One turning vector, and how many ticks it has turned:
The counts run from 0 to 486.
[  3   0   4  10   6   4  -1 -14  -8  -7   5  -4 -10  -3  39  -5 -14  22
  -7  24  30  10   6  -7  25 -14  17   2   4 -12  23  36  -9   7  -7 -10
 -12   8  -4 -10  -9   8   0 -13  36  17  34  25   3  -8  -7  -7 -18  -7
  22   1 -20   2  34  -9  -7  -3  -5  12  -7] => 197
[  7   6  12  -2   8   4   1  -1   4 -29  23 -10   5 -13  25 -19   6  27
  -7  16   5 -14   2   2  34  -9  22  -9  20 -10  18  30 -16   6  -7 -10
   3   9 -11   6  -4  16 -17  -6  16   1   7 -13   0  11 -17  -2 -31 -10
  19 -17  -7 -17  19  18  11  -4 -14  39  18] => 266
[-11   3 -10   5  13   5   8   2 -20  -4  26  -9  -6  -7  27 -17 -20  24
 -23  30  -2  -3  -8   3  16 -15  11  -6  -1   9  23   9  -9  -9  -1 -15
   6  -4   8  15 -13  27  -9  -9  -3  -8  41  -2 -15  -6 -24  -3 -16  -4
  30 -13 -14 -25  25   8  17   1 -15   2  -6] => 281
[  0   1  13   6  -3  16  -2 -20 -13 -27  14  -4   5 -10  38  -7  12  38
  -9  32  14 -17  -1  -2   9 -12   1  21  14   5   2  12  -5  -7   7 -29
  -6   6 -10   1  -6  10   1   6  24  23  30  12   5  17 -16   1 -19  -7
   4   0 -16   1  29 -30   3  -6   0  10 -17] => 116
[  7  12  10  21   1   9   4 -29  -8 -28  23  -2  17 -13  25  -6  21  30
   3   6  21 -32   0   7  15 -27   1  10  25  -3   7  25  -2 -14 -11 -22
  -9  11 -20  -1   1   6  -2   5   6  27  11  10   2   5 -14   1 -16  -3
   0  -6 -15  -7  34 -22   6 -22   4  27 -12] => 235
[ -4  14  -8  11   6  23   0  -8 -35 -16  28  10  -5  -3  12 -17  -6  42
  -9  16  10   3  18   3  22 -12  10  -3  13   6  15   9  -6 -13  -2 -14
  -9  -6  -6  12  -3  24   0   4   7  12  44   9   1  11 -29 -18   0   5
  13  -3 -36  -6  10 -15  16  -5  -6  -9 -13] => 221
[ 19  -7   7   5   3   9  -2 -21   6  -1  12 -15 -10  -1  39  -1   9  27
  -4  30  22 -18 -10   2  23 -17   4  23   8  -7  24  13  -5  15  -6 -15
  -3  11  -7 -14  -8  13   1  -9  32  14  20  13   3  13 -15 -14 -15 -14
   8   0 -15   6  31 -11  -2 -10 -10  24 -15] => 378
[ 14  21   9  23  10  12   4 -21   7  -7  16  -5   2 -19  33  -6   3   6
  -9  23  13 -19 -23   0   6 -21 -19  17  10  -3  16  10  -5 -26 -17 -25
   2  -1  -5  -3   9  36  -5  -7  -5  15  28  20   0   4 -21  -3 -11   8
  24 -13  -9  -2  27  -2  11 -13  -1  22  -6] => 230
[  7   8   4   3  -3  17   1 -14 -15 -17  38   2  -5   9  26 -17  -3  33
  13  22  25 -13   2  -5  24  -5  14  -3  29  -2   1  20  -1  18   6  -2
  -8  16 -11 -18 -13  11 -21  -6   7  12  33   8  -5  25 -11  -6 -19   7
  10   0 -16 -14  14  -4   5 -18 -16  15 -22] => 444
[ -3  -7  -2  -3   7   1  -4 -11 -17 -18  21   1   1 -17  28 -28  -4  24
 -22  16 -10  -4   3   3  27 -22  10  -3  -5  13  20  22  -5   7  -1 -17
   4  -1  18  11 -12  22   0 -17  16  13  32   0 -10 -10 -13   0 -30 -13
  19 -11  -6 -19  22  25   9  -3 -13  24 -13] => 462
[  6   8  12  -5   2   6  10  -8 -13 -26  38  -5  11   4  30 -30  -1  25
  13  14   4 -16   1   4  16 -18   0  -7   8   8   0  27   9  13  -1   2
  -2  -3   0  10 -14  36 -16 -16 -11   0  35  -7 -14   7 -14  10 -23 -21
  -2   1 -16 -17  25   3  17 -17 -14   9  -7] => 357
[ 12  12   6  10   8   9   8 -24 -21  -6  16   0  11   5  20 -15  -3  31
  -9   8  -4   7   5  -8  28 -23   8  -3  -2  -8  26  24  -7  12  -8 -22
  -6  17  -5  -8  -2  23  -7 -21  16  -1  34  40   4   2 -17  -4  -5 -17
  23   7  -9 -18  16  -3  -7  -5 -16  -7 -22] => 394
[ 11  17   2  -1   0  -8  -4  -5   2  -7  19 -16  -6 -16  39 -10   7  16
 -11  12  20 -23  -2   9  21   6  15   5  20  -1  23  17  -8   2 -22 -18
  15   3 -11   6  -3  20  -6   0  17  25  17   2 -10  -4 -29 -15 -19 -14
   6 -17  -2 -15  28  11  29  -5   3  35   1] => 87
[  3  29 -12  -9  11 -11  24 -16 -23 -21  30 -13  13  -9  20 -19  -1  21
   9   6  15  -6 -10  -2  24  -4   3 -21   4  -5  14  26   1  11  -5 -13
   8  11 -15  -8  -2  26 -20 -18   1  -2  31  22 -21   4 -21  -2 -18  -3
  14  -2   3 -33  12  15  13   6 -10  14  -6] => 71
[ 12  16   4  10  -6   0  -6  -9 -18 -22   7   3   6  -3  25 -18  10  21
 -12  -1   7 -36   5  -4  33   1  16   4  24   4  20   1 -11  14  -1 -34
   6  15 -10  -4  -4  27   1  -8  27  28  27  14  -2   0 -26 -29 -14 -22
   6  -2  -6  -6  23   2  16  -8   2  12  -5] => 207
[ 10  22  11  -8   2   8   4   3 -17 -14  38 -18  -2 -12  29 -11  -8  32
   4  16  -7 -19  -1  11  27  -5  10  -8  25   2  16   4   5  13   7 -13
  24  -1   9  13 -11  26 -25 -17  11  10  24   5   0  23 -24 -25 -20  -8
   4  -5 -17 -16  17   5  11  -1 -13  12   8] => 270
[  4  13  16   6  15   2  14 -30  -7 -15   5   0   0  -6  25 -25  -6  10
 -13  27   5   3   0 -14   9  -8   6   9 -10  13  21  27  -8   1  -6  -6
  -7   9   0   0   0  37  17  -6  19  16  34  25  -2 -18  -9   8 -29   2
  18   8 -21  -9  29  -1   8  -9  -9 -11  -5] => 109
[ 12  34   0   6   1  -4  10 -29 -16 -12  25  -2  15 -12  23  -1   1  14
  13  18  21 -14 -10  14  23 -15  -2  -8  12 -10  17  33   4   6  -3 -11
  -7  15 -12 -17 -11  22  -7 -14 -11  11  33  14  -7  21 -22 -20  -1   5
  16  11  -6  -4  11 -11  -6 -13 -15  11 -23] => 246
[ 20  23  -4   7   0  -1  10  -6 -23 -14  20  -9  11  -1  30 -10   0  26
   4  12   3 -13 -24   8  26 -21  -6  -1  17  -9   7  -1  -5   6   8 -26
   4  18  -9  -8 -14  39  -6 -18  -2  10  39  24  -5  29 -17 -12  -5  -2
  21   7 -12  -6  11 -20  -9   0  -9   7 -23] => 127
[ 14   7  -6   4  -5   2  -9  -4  -2  -3  20 -13  -8  -8  40 -10  -1  28
  -4  11  14 -26  -6   3  13   2  12   9  22   9  16   2  -5  14 -13 -25
  21   3   2   3  -5  15 -17  -6  21  28  24   7  -4  -5 -22 -18 -21 -19
  -8 -14  -3 -22  32  -1  23 -10  -3  19  -9] => 88
[ -3   9   1   0   9   8   5 -16 -12  -3  36 -13  -7 -23  25  -3 -12  31
  -7  40  11  -7  -5  19  18 -20  -8  -2   5   3  27  24  17 -14  -5  -8
   3 -15  16  10  -7  23  -9  -8  -1  11  29  -1  -1   9 -31 -14 -14   6
  13  -8 -21  -3  31  -2   9 -12 -19  13  -4] => 166
[  8   6  21  -6   2  -3   8  -7  -1 -20  16 -10   6  -8  40 -12   0  34
  -2  31   6 -20  -1 -12  19 -12  17   8  10 -12   9  18 -22  10   0 -23
  -5  27 -15  -1  -3   8 -16  -9  28  11  24  14  -6  -3  -6  11 -35 -21
   9   5  -8 -19  20  -6  -6  -8 -12  15   4] => 383
[  4   8  15   7  11  18   7  -6  -5 -27  10  -6   8   9  31 -15  -3   5
 -10  22   5 -29   8  -2  42 -13  24  -1   3   0  11  27 -24  15   5 -18
 -11  19  -7 -14 -14  28  -6  -5  33  -4  17   2  -7   7   3 -10 -27 -12
  25  -6 -12   4  18   9   5  -5  -7  22  -5] => 381
[  7  27  -3  27 -11  10   8 -13 -17 -30   8 -13  13   6  32 -12   6  16
  -1   8   5 -15   4  -6  13  -6  15   0  18  18   9  33  -3   8   4 -14
   1  12 -18  -6 -18  21  -5  -5  17  14  23  16   5  -1  -3 -18 -15   1
  10   9 -25  -8  40 -32  11   4  -2  -3   0] => 300
[ 23  24   3  25   3  -1  -4 -19   4 -30   2   0  16 -18  34 -17   4  11
  -9   0 -12 -19  -4  -9  13 -15   1   2  11   5  15  23 -16  -6 -11 -35
   8   3  -2  10   9  40 -10 -13   9  15  20   6   2 -11 -16 -12 -22 -16
  13  -7  -4 -22  26   0   6  -7  -6  17  26] => 32
[ 27  16  -1   8   7  -1  13 -11   0 -20  33  -8   9  -7  35 -10   3  19
  13  11   3 -14 -28  -3  11 -26 -19   0  17 -18   7  16   5   4  -5 -10
   0   6  -8   6  -8  39 -11 -26 -24   5  25   5 -13  14 -21  -6 -10  -7
   7   2 -20 -17  30  -9   6 -12 -18  21   8] => 242
[ 21  14  14  19  -5  12  -5 -12  13  -6  10  -6   2  13  34  -8  -3  15
  -1  12   5 -12   5 -13  14 -14  29   3  17   2  24  36 -12  20 -21  -4
   0  18  -6   0 -14  10 -14 -18  16  18  18  10   8 -17 -14 -10 -15 -18
   2   0 -19 -23  34  -9   6 -22 -17  10  -1] => 93
[ 11   6   6  -3  -8  -1   0 -23   4 -21  25  -2 -10 -22  33 -14  -2  21
  12  30  12 -22 -19  -8   4 -16  -7   9  29 -13  -7  15   3   4   4 -12
  -3  13   2  -4  -9  11 -12 -21  -8  40  23   8  -6  14 -21 -12 -24   4
   8   2 -12 -12  31 -13   0 -17 -18  19   5] => 61
[ 16   0   8   8   3  18  -8 -21  -3 -17  17   0   6   3  39 -14  -1  32
   5  15  18 -27  -2  -5  25  -9  15   0  12   8  10  23  -8  17  -5 -19
   0  17  -4 -20   0  10 -25  -8  28   7  28  13  -4   2  -1   2 -24  -2
  11 -11   7 -19  15  11  -1 -13 -10  34 -19] => 263
[  1  32  -8  11   6  11   8 -26 -33  -6  24   3   7 -13   3  -8  -1  27
  -7   1  21 -11   4   7  32 -11  11 -13  17   5  31  21   4 -10  -9 -20
   4   5 -11  -7   2  23  -4   6   6  18  20  24   4   4 -28 -15  -6  18
  15  -7 -17 -19   6   6  13  -2  -9  11 -26] => 338
[ -5  18  -6  18  12  21  10 -27  -5  -6  22 -13  -4 -12  20  -1 -11   4
   4  24  28 -25   4  -1  12 -16  10  -1   3  20  25  30   4  -3  -9 -17
 -10   4   1 -10 -10  13  -2  -7  11  17  18   8  -4 -24 -14 -26  -8  11
   4  -9 -20 -14  36  -6  25 -16  -7  10 -18] => 169
[  3  -1  -9  -8  17  -4  11 -10 -19 -21  33  -3  -7 -23  29 -19 -11  33
  11  18  33   6   3  -3  17 -14 -10 -10   2 -11  13  29   4  -5  -3   0
 -12  -6  -1  -5   2  14 -11 -13   0  -1  44   3 -18  -1 -17  10 -15  -1
  15   0 -18 -15  19   6  -1  -2 -14  24  12] => 253
[ 12   2 -13  28  11  12   3 -25 -15 -14   7  11  -1   0  17 -20   4  31
 -11  -3  18   5   1 -22  10 -25   9   7  12   8  27  24   1 -14 -23 -16
 -12   1  -9  -2   8  19   8   1   6  16  27  25   1 -21 -23   0 -13   5
  13  -3 -22 -26  36  -7  15 -14  -4   1  -5] => 224
[ 13  34  -1  23 -17  -3  -7 -12  -6 -19   8   2  13 -15  32  -3   6  28
   1  13  10 -21  -7   3   7 -10   8   3  32  -5   9  18 -12 -12  -9 -27
   3  14 -24   8  -9  21  -7   8  -9  39  24   5   4   4 -24 -12 -16   3
  12   3 -12 -14  26 -33   5 -13  -3  10  -3] => 415
[ 11  18   1  17  12   6   8 -17 -19 -30  17  18  10   2   9 -25  -3  28
 -10   3   3  10  10  -6  21 -14  14 -11  22   0  18  39 -12  -9  -4   7
 -18   6 -20   7  -6  33   8   3  -9   2  27   2   0   4 -25   2 -12   3
  14   7 -32 -15  20  -5  10 -12 -20   5   4] => 42
[  6   2  10 -11   9  12  -2  -6 -13 -13  23 -13   0 -24  42 -22 -11  38
  -4  25  10  -7   2   7  28  -8   9   3  -6  11  13   9 -10   6  -5 -25
  10   0  11   8  -3  23 -16  -6  20  15  33   4  -5  -5 -10   9 -34  -7
   8 -16  -8 -13   8  17   3  -1  -6  32 -11] => 84
[ -3  11 -10  -3  11  21   5 -10 -29   3  33  -7  -9  -3  16  -9 -20  29
  -4  28  18  -4   9  11  36 -16  15 -13   4   6  19  10  -3   9  -4 -13
  -8  -1   4  -6 -16  12 -11 -16  11  13  30  12  -3   0 -17 -20  -9   6
  15  -9 -29  -9   2   1  13  -1 -16   8 -29] => 456
[ 11  -2   9  22   2  28  -6 -29 -19 -19  18  12   5   1  31 -21   5  33
  -8  -3   8  -9   8  -5  21 -29  -6  16   4  13  10  10   3  -2  -6 -26
  -5  -8   6   9   7  26  -9 -13  26  16  38  26  13   0  -4  -8 -12 -12
   6 -10 -23  -1  20  -5  13 -13   3  12 -20] => 406
